Small tables with named rows and columns. After each table, cells are looked up by row and column.

Table dap
,gupefi,fis,pibonif,pebod,gimu,bekaman,mafar,kud
refof,79.569,65.146,26.474,37.762,62.560,55.572,51.119,37.958
tid,62.995,69.646,51.980,49.480,58.439,74.455,78.870,77.682
movafit,59.056,65.753,20.193,32.900,67.820,60.906,45.778,36.048
gopa,43.721,62.148,66.637,77.348,32.522,54.410,77.491,48.809
rut,63.720,68.398,56.856,87.557,61.026,27.755,49.253,61.810
mizi,65.567,56.396,76.981,73.260,49.118,42.851,52.267,48.910
mem,73.606,60.049,39.225,46.686,57.820,57.233,58.050,47.514
delebak,84.334,55.978,80.731,84.273,51.781,48.040,77.591,91.417
niped,52.260,62.712,59.716,72.567,53.255,48.498,60.413,58.811
takipoz,68.653,46.811,33.184,45.094,69.319,59.892,54.423,63.596
kato,60.337,59.102,50.606,57.631,55.719,54.439,57.530,51.463
mil,30.735,44.872,46.210,61.451,69.707,59.106,51.642,71.808
vep,59.006,58.799,71.314,36.790,65.940,72.885,48.436,56.082

rut, bekaman: 27.755
takipoz, gupefi: 68.653
refof, pebod: 37.762
mil, pibonif: 46.210
movafit, mafar: 45.778
tid, kud: 77.682
rut, mafar: 49.253
rut, gimu: 61.026
mizi, mafar: 52.267
rut, fis: 68.398
vep, gupefi: 59.006
tid, gupefi: 62.995

Table sisugi
|  | luf | rotake | nubuzer | gare | sez | nad | zofa | duki | temom |
|---|---|---|---|---|---|---|---|---|---|
| zuzori | 2.14 | 9.99 | 1.80 | 4.79 | 2.75 | 3.30 | 1.23 | 5.54 | 2.30 |
| nim | 2.43 | 7.99 | 2.29 | 4.89 | 3.20 | 3.47 | 1.43 | 5.11 | 2.58 |
| nidoto | 4.98 | 3.74 | 3.12 | 0.54 | 1.63 | 5.21 | 2.56 | 1.23 | 4.99 |
| kena | 4.86 | 3.75 | 3.45 | 0.90 | 1.82 | 5.30 | 2.63 | 1.73 | 4.87 |
| paz | 5.59 | 4.66 | 2.12 | 3.61 | 5.12 | 6.57 | 4.29 | 2.34 | 2.48 |
| duver | 6.08 | 4.50 | 1.80 | 5.05 | 6.28 | 7.36 | 5.57 | 2.47 | 1.64 |
| bagise | 6.11 | 4.61 | 1.88 | 4.85 | 6.23 | 7.51 | 5.60 | 2.69 | 1.64 |
| kade | 1.26 | 3.15 | 6.12 | 2.76 | 1.15 | 0.15 | 2.16 | 5.27 | 6.24 |
| suzudam | 2.24 | 6.12 | 3.69 | 4.94 | 3.45 | 2.61 | 2.61 | 5.59 | 3.30 |
| legem | 6.46 | -5.23 | 6.45 | 3.08 | 4.69 | 4.92 | 6.94 | 2.29 | 5.87 |
| gad | 1.71 | 3.19 | 6.43 | 2.87 | 1.29 | 0.06 | 1.91 | 5.35 | 6.14 |
| zazis | 1.46 | 3.34 | 6.28 | 2.65 | 1.49 | -0.05 | 1.96 | 5.30 | 6.44 |

paz, zofa => 4.29
legem, luf => 6.46
suzudam, nubuzer => 3.69
duver, rotake => 4.50
nim, sez => 3.20
zazis, rotake => 3.34
paz, nubuzer => 2.12
nidoto, nad => 5.21
kade, temom => 6.24
suzudam, nad => 2.61
duver, nubuzer => 1.80
suzudam, luf => 2.24

